(in the rows, 100 means zero)
One hidden turn or mirror swaps the rows below in pairs. Which row is each named row swapped with?
q171: 93,124,112,119,77,87,92,116,122,98,119,111,103,95,114,113
q181: 120,99,112,61,103,125,82,121,80,94,117,86,109,92,90,98
q902: 139,130,109,92,98,128,88,101,93,59,102,89,101,90,91,71
q916: 102,110,109,88,56,116,87,100,65,85,98,88,83,83,91,70
q869: 93,113,121,127,99,118,104,108,118,99,88,83,135,92,111,94
q238: 109,135,81,101,64,121,94,97,114,90,106,99,70,127,124,101
q315: 104,86,110,97,107,108,98,90,85,99,68,98,98,56,109,77
q414: 106,89,100,83,99,96,137,126,107,80,69,102,92,116,87,105
q473: 93,94,93,87,87,76,111,118,64,101,86,78,103,96,96,127
q137: 110,106,95,94,106,66,121,121,114,84,92,77,128,104,100,102
q981: 115,92,92,95,103,81,85,75,108,126,91,120,100,117,96,109
q597: 118,82,104,88,85,128,80,91,132,96,71,103,94,91,83,106
q781: 92,97,93,115,97,105,135,114,123,101,77,107,81,116,122,81
q627: 111,102,88,83,91,88,82,80,107,121,67,118,117,131,105,107
q672: 104,126,110,115,53,96,87,98,104,112,92,86,109,106,137,87
q444: 113,90,84,101,98,136,119,104,91,86,90,62,106,72,104,95
q135: 121,111,113,64,89,125,95,116,127,80,91,104,108,67,112,111
q405: 115,71,76,63,89,112,119,86,80,85,97,86,87,90,109,94
q610: 90,108,100,110,92,94,114,84,58,95,129,101,110,104,120,79
q857: 76,101,115,116,83,114,97,89,96,100,85,68,83,116,119,87
q805: 103,109,111,79,92,89,104,116,78,100,122,105,139,74,117,90
q193: 132,114,79,96,72,131,103,132,98,76,114,93,89,105,85,88
q423: 87,100,115,94,100,111,127,141,93,100,120,99,87,84,118,99
q518: 129,101,101,71,82,128,90,106,102,115,77,97,101,107,108,129
q692: 122,115,112,93,107,111,96,94,92,93,80,146,85,88,120,93
q994: 94,108,107,106,123,110,89,103,71,97,132,83,103,94,104,108
q406: 101,139,118,99,82,119,108,109,117,53,113,95,100,90,100,114
q429: 123,119,116,82,89,72,121,111,110,70,83,109,79,67,109,105
q827: 119,101,83,113,81,126,85,68,90,76,101,108,103,126,94,83
q441: 82,99,93,85,99,125,104,101,71,79,102,97,107,133,84,100
q163: 98,104,121,51,93,93,81,101,90,98,94,115,84,92,126,117
q509: 119,103,90,93,99,86,93,83,107,129,89,125,128,111,86,101
q932: 108,133,117,113,82,91,100,95,86,62,82,126,95,88,104,72
q999: 102,104,102,71,78,74,121,92,100,67,102,116,109,122,113,68
q132: 127,129,74,111,71,116,97,89,118,88,112,102,69,107,104,90
q164: 111,115,84,107,69,114,95,89,122,99,124,101,63,115,112,93
q66: 117,109,97,103,111,116,119,76,77,56,85,96,92,121,98,111
q922: 121,100,86,93,98,82,98,88,112,126,90,120,116,125,89,104
q190: 110,108,135,116,102,111,123,111,101,92,82,95,99,108,71,79
q560: 121,126,72,108,67,120,108,96,128,90,116,99,75,100,105,96
q229: 86,105,71,74,73,79,92,80,86,65,92,100,97,90,122,89
q317: 108,94,67,84,76,75,103,97,110,82,113,118,106,125,121,119
q953: 96,78,89,66,94,89,89,96,108,93,101,71,96,75,111,73
q594: 100,100,118,84,93,90,105,93,127,83,70,90,135,97,79,97
q158: 124,107,81,109,95,65,93,105,89,99,80,103,134,92,92,98
q819: 98,106,91,114,91,79,91,102,95,92,98,53,113,77,120,91

q627 pairs with q238
q132 pairs with q922
q981 pairs with q164

